128 stands for zero in the data rows.
Here are some points:
[146 113 146  89  87 123 116 101 144 160 139 131 145 131 205  73]
[ 90 143 120 111 119 150 101 126 115 108 114 140 151  66 136 129]
[156 131 138  95 155 174 126 114 164 158 129 130 122 131 145  71]
[140 157 124 145 108 160 121 124 134 108 161 129 118 151 127 158]
[132 102  78 143 166 121 124 173  65 116 132 132 126 119 129 157]
[133  75  79 146 139  78 112 164  73 148 128 124 119 113 113 136]
[147  72  46 164 172 119  90 165 108 144 132 101 103 123 105 153]
[117  91 117  96 121  99 168 131 139 133 135 135 125 148 131 140]
[157 140 162 181 113 108 128  91 176 134 171 105 122 155 112 133]
[ 87 199 115  81 128 155 125 134  78 118  77 107 136 106 111 131]
[138 148 120 137 111 128 108 111 162  85 117 110 117 144 144 122]
[119 120 148  90 177 140 144 146 144  82  88 150 136 131 132 156]
[ 99 154 139 115 166 128 163 111 129 191 123 126  65 160  87 152]
[175 152 140 108 119 135 149 114 104 119 152 138 152  19 115 134]
[118 148 118 122 127 176 111 128 120 105 116 155 171 125 149 124]
[111 114 143 179 155  74 115 118 149  98 141 113 134 129 181 150]
[163 143 127 103 122 131  93 117 165 148 145 128 157 123 216  61]
[104 141 131 112 125  76 141 131 171 159 107 135 147  47 109  66]
[152 161 164 103 134 122 147  90 145 133 106 116  97 145 119 155]
[ 84  42  72 111 186  95 180 163 165 133 131 166 142 164 142 114]
[ 92 126 134  92  91 170  97  93 134 111 118 149 151 136   0 146]
[153 153 125 176  66 138 147 138 117 130 164 136 124 137  93 165]
[138 115 186 159 143 163  97 100 134 129 111 102 122 144 115 149]
[139 155 155 116 108 111 166  90 132 110 114 154 166 147 129 149]
[100 109 108 119 129  74 170 162 143 149 140 146 159 131 139 113]
[139  83 171 155 236 157 152 142 162 132 149 124 160 119 144 131]
Then 20 other points, each followed by its number:
[145 108 145  98 120 171 101 103 153 203 139 127 135 132 157  79] 0
[137  97  42 137 179 114 116 183  78 101 136 129 113 126 127 181] 1
[136 141 176  93   0 171 119 136 112 182  84 116 122 130 117 122] 2
[150  57 127 139 172 129 161 138 142 129  48 130 113 102 117  87] 3
[116 160 131 117  86 138 124 108 129 178  22  91 143 154 125 146] 4
[134 119  43 161 166 118  96 198  78 165 154 122  57 118 111 135] 5
[166 134 135 122 139 132  83 151 164 102 255 127 130 140 220  67] 6
[140  78  85 164 164 130  95 202  93 125 152 118 103 143 101 144] 7
[149 127 143 108 112 151  94  94 162 126 151 130 138 137 211  74] 8
[118 116 118 145 156 131 152 131 136 129 135 135 108  59 132 125] 9
[138 136 163 124 123 108 174 105  73 116 117  20 124 149  74 157] 10
[136 111  90 145 163 131 104 159  76 121 150 142 113 139 119 160] 11
[  0 142 116 123 101 146 149 160 122 177  73 147 142 107 112 129] 12
[188 160 152 176 110 139 138  92 123 103 151 120 159 139 115 128] 13
[112 123 145  99 105 161  95 146 145  94  69 133  95 144 129 100] 14
[109 168 135  96 152 131 170 124 111 121  87 106 135 131  81 139] 15
[131 133 136 130 162  84 119  72 143 143 141 137 165 101 136 134] 16
[123 202 127 156 127 168 101 110 137 104 157 115 117 157 139 149] 17
[131 164 154 120 147  80 139 102 141 165 148 114  70 134 125 145] 18
[138 163 126 164  65 144 137 127 145 139 157 128 100 137 107 153] 19
Which two of these numbered points are nearest to each point below, ignoring the direction in which the first points spread most? Their numbers follow each, nearest first.
[ 89 118 166 122 128 152  77 123 168 120  93  96  78 130 164  75] > 14 8
[169 160 164 193 103 146 150 106 118 120 142 133 181 154  80 152] > 13 19
[151 176 156 186  86 101 169 103 107  95 136 148 146 144 102 133] > 13 19
[ 57  29  55  94 171 104 163 209 176  96 137 141 154 135 131  96] > 14 15
[184 124 138 119 127 120  83  89 154 114 125 106 147 151 215  24] > 8 0
[117  98 124 126 111  90 178 132 176 129 133 128 157   8 123 130] > 9 16
[ 62  22 148 116  59 173 158 107  71 176  86 139 170  34 128  69] > 2 12
[146 128 169 159 146 167 114 119 159 195 117 111 142 156 110 163] > 0 19
[ 82 145 136 116 132 156 122 106 101 118 111 169 148 144 138 137] > 11 15
[ 57 146 121  77  73  78 125 194 126 120  73 168 101  70 122 156] > 12 14
